Rotation paths and how fast each direction turns (degrees per step)
Each turn is a multiple of 5 degrees from 10 to 175, or 0.
Each row of a path follows its step; steps can be skipped.

step 0: -2.21 +0.97 -1.38 +2.26 +1.38 +2.69 +3.35 -0.69 +0.60 -1.88 -1.66 -0.55 +0.54 -1.59 -1.09 -1.95 +0.37 -0.68 -0.27 +0.91 -0.17 +0.05 +1.50 -0.90 +1.94 +3.90 +3.76 -0.22 -0.69
step 1: -0.99 +0.52 +1.04 +1.38 -0.04 +1.60 -1.08 -0.15 +2.79 +0.60 +1.65 +2.01 -1.90 -1.30 +4.25 -1.11 +2.18 +0.27 -0.05 -0.97 -2.61 -1.30 -0.60 +2.08 -0.92 +3.93 +1.47 +1.61 +0.63
step 2: -3.08 +3.89 +1.32 -3.08 -0.33 +2.53 +2.30 +1.52 +1.45 -0.06 +2.18 -1.24 +0.66 +0.19 +1.31 -0.35 -0.10 +3.37 -1.79 -0.75 -1.41 -0.32 +0.25 +0.14 -1.21 -0.96 +0.86 -2.05 +0.34
step 3: -0.59 +1.31 +1.61 +2.01 +1.55 +3.12 +3.15 -0.23 +3.10 -0.49 +0.45 -1.96 -0.45 +0.34 -0.94 +1.94 -0.81 -3.06 -1.64 +0.68 +0.22 +1.88 +1.27 -0.26 -2.01 +1.15 +1.78 +0.64 -3.22
step 4: -1.80 -0.01 +2.08 -0.56 -0.64 +0.35 -1.28 -1.29 +0.63 +2.08 -0.78 +0.29 +1.43 -0.42 +2.00 -0.96 +2.05 +0.57 -0.51 +0.12 -1.13 +0.39 +3.32 -2.24 -1.57 +5.34 +0.41 +2.05 -1.87
step 5: -2.31 +2.05 -0.48 +1.11 -0.31 +4.21 -1.01 -0.17 +0.04 +2.42 +0.51 +0.05 +2.60 +0.73 +2.50 +2.89 -1.38 +3.44 +0.20 -0.72 -0.35 -1.71 +0.93 +2.56 -1.73 +0.18 -1.12 +0.15 +0.07
step 6: -1.14 +1.80 +2.39 -2.37 +2.11 +2.66 +2.82 -0.46 +2.37 -1.19 +0.08 -0.62 +3.21 -0.22 -1.17 +1.54 -2.09 -1.16 +1.32 +0.76 -0.66 -0.20 -2.73 -1.07 -0.27 +1.22 -1.86 +1.95 -1.58
step 7: +0.19 -1.33 -0.64 -1.55 +0.72 -0.66 +0.11 -1.98 +1.60 +0.31 +1.87 +2.60 +2.94 +0.46 -0.06 +1.39 -1.71 -2.89 -1.68 +1.13 -2.62 -0.35 +4.11 +0.05 -1.66 +2.86 +0.58 +0.70 -0.53
step 8: -2.85 +2.10 -0.65 +2.28 -2.42 -0.18 +0.26 -1.44 -1.13 +1.83 -2.29 +1.14 +4.42 -2.48 +1.07 -0.98 -2.05 +1.03 +0.57 +0.70 -2.75 -0.15 +0.09 +0.98 -1.54 +0.91 -0.61 -1.62 -0.68
step 9: -1.22 -0.97 -0.61 -0.03 +0.49 +4.52 +0.97 +1.08 +0.56 -1.61 -1.70 +1.75 -0.22 -0.42 -1.74 +0.76 -1.59 -0.24 -1.17 +1.17 -2.27 -3.45 -3.76 +0.72 -1.51 +2.29 -1.47 +0.05 -0.14
Speeds:
-0.77 +0.54 -1.26 +0.18 -1.00 +0.24 -0.54 -0.26 -0.05 +0.35 +0.51 -1.43 +0.35 +0.77 +0.22 -1.03 -1.29 +0.62 -0.54 -0.85 -0.55 +0.20 -0.18 +0.25 +0.56 -0.87 -0.55 -0.27 -0.69 -> 120
-1.07 -0.32 -0.09 -0.27 +0.87 +1.20 +0.52 +0.12 +0.11 -0.57 -0.49 +0.37 -1.23 -0.80 -0.57 +0.17 -1.58 +0.22 +0.44 +0.62 +1.10 +0.29 -0.24 -0.45 +0.13 -0.69 -0.47 -0.67 -0.86 -> 115
-1.08 +0.27 +0.35 +0.46 +0.05 +0.53 +0.29 +0.37 +0.28 +0.05 +0.85 -0.08 -1.13 -0.11 +0.29 +0.28 +0.92 +0.56 -0.73 -0.77 +0.23 +1.73 -0.01 -0.26 +1.27 +0.11 +1.22 +0.55 +0.68 -> 25
-0.32 -0.85 +0.47 -1.05 -0.47 +0.38 -1.11 +0.35 +0.66 -0.65 +0.29 +0.69 -0.65 +0.35 -0.43 -0.73 +0.66 -0.13 -0.51 -0.52 -0.92 +0.26 -0.29 -1.31 -0.31 +0.57 -1.71 +0.15 -0.07 -> 140
-0.54 -0.38 -0.91 +1.06 -0.52 -0.32 -0.32 -0.37 -0.60 -0.41 -0.89 +0.81 +0.05 +0.56 +0.49 -0.26 +0.77 -0.06 +0.90 +0.29 +0.04 +1.22 +0.84 +0.19 +0.26 +1.24 -0.06 -0.93 -1.35 -> 95
+0.22 +0.54 -1.20 -0.30 +0.31 +0.39 +0.20 +0.57 +0.23 -0.28 +0.04 -0.28 +0.92 +0.90 -0.88 +0.66 +0.89 +0.14 -0.60 +0.34 +0.86 +0.74 -2.04 -0.17 -0.83 +0.32 +0.14 -0.70 -0.16 -> 110

step 0: +1.40 -0.26 -1.56 -2.98 -0.47 +1.32 +1.07 +0.22 +1.29 +0.30 +3.23 -3.42 -0.04 -0.07 +2.26 +2.72 +1.02 +0.31 -0.14 -0.64 +1.21 -1.10 -1.02 -1.44 -1.80 +2.13 +4.53 -0.92 -0.88
step 1: +3.42 -1.66 +0.68 +3.96 +2.80 +0.91 -1.08 +0.09 -0.52 +0.06 +0.42 -2.62 +1.26 +1.20 -1.18 +0.60 +0.17 +2.28 -2.64 +1.29 -1.22 +2.58 -0.87 +0.82 -1.42 +0.48 +1.01 +1.71 -3.15
step 2: +1.99 +2.84 -0.87 -3.38 -1.18 -1.36 -0.65 +1.80 +0.78 -0.44 +0.03 +0.22 +1.41 -1.79 +1.47 -0.50 +0.66 +0.69 -4.73 -0.23 -0.12 +1.26 +0.16 +1.49 -1.40 +1.71 +2.65 -3.00 -1.68
step 3: +3.11 +1.30 -1.55 -0.54 +1.95 -0.25 +2.65 +0.19 +0.15 +0.22 +1.81 -4.26 +1.64 +4.40 -0.82 +2.41 -0.67 +1.46 -0.59 +2.39 +1.48 -0.47 +1.13 +0.80 +0.13 -0.68 +0.34 -0.27 -0.50
step 4: +2.07 +0.25 -0.79 +1.03 -0.23 +1.27 -2.72 -0.95 -2.11 -0.96 -0.48 -1.58 -0.98 +0.77 -0.04 -2.57 -2.06 -1.36 -4.94 +1.17 -0.99 +1.12 -1.30 +3.78 -1.95 -0.53 +1.16 -1.73 +0.95
step 5: +1.20 +2.27 -3.33 -0.73 +0.19 -0.26 +0.24 +1.40 +3.65 -0.89 +4.11 +0.56 +1.84 +1.08 -2.77 -0.20 -0.03 +0.96 -1.95 -1.00 +1.09 -0.17 +2.32 +1.33 -0.60 -0.32 -0.97 -3.11 +0.67
step 6: +0.95 -0.23 +1.08 +0.05 -2.14 +0.12 +0.37 -1.71 -1.30 +2.29 +2.16 -4.67 -0.82 +2.79 -1.74 -0.59 -1.22 +0.66 -2.88 -0.87 -0.35 +0.01 -0.08 +0.16 +0.81 -1.92 +2.38 +0.55 +3.98
step 7: +2.20 +0.17 -1.10 +1.09 +0.07 +1.53 -3.19 -1.20 +0.02 -2.08 +5.25 -0.82 -0.70 -2.12 -2.01 +0.14 -0.71 -3.07 -1.70 -1.85 -0.75 -0.03 +0.48 +0.32 -2.69 +1.33 -0.92 -0.39 -0.73
step 8: +0.25 -0.34 +0.22 +2.09 -1.10 -1.76 +1.46 +1.57 +3.65 +1.89 +0.96 -2.91 -0.15 -0.08 -2.29 -2.08 +1.20 +1.95 -2.87 -2.75 +0.40 +0.25 +3.08 -0.42 +0.53 +2.53 +1.47 +1.21 +0.76
step 9: +4.77 +1.30 +1.76 -2.42 -0.44 -1.69 -1.05 -1.47 -1.84 -0.24 +2.45 -3.29 +1.16 -1.19 -0.89 +0.11 -0.37 -3.28 -0.28 -1.06 -1.33 +1.37 -0.19 -1.31 +1.98 +0.59 +1.46 +1.44 +0.22
Speeds:
+0.13 +0.95 +0.31 -1.49 -0.61 -1.40 -0.11 +0.28 +0.47 +0.60 -0.14 +0.90 +1.36 +0.19 -0.20 +0.11 +0.31 +1.06 -0.20 -0.71 -0.54 +0.42 +0.67 -0.60 +0.70 -0.74 +0.24 +0.14 +0.69 -> 115
-0.70 -0.46 -0.99 +0.14 +0.71 -0.60 +0.24 +0.40 -0.26 -1.69 +0.32 +0.54 -0.09 +0.18 +1.01 +1.20 -0.20 -0.43 -1.23 -0.99 +0.72 +0.50 +0.15 -0.46 +0.61 +0.32 +0.14 +0.46 +0.75 -> 145
-0.45 +0.11 +0.22 +0.39 +1.83 -0.21 +0.02 +1.09 +0.47 +0.80 +0.78 -0.24 -0.16 +0.43 -0.06 -0.42 -0.66 +1.12 +0.10 +0.47 +0.76 -0.19 +0.71 -0.39 -0.71 -0.46 -0.84 +1.42 +0.13 -> 155
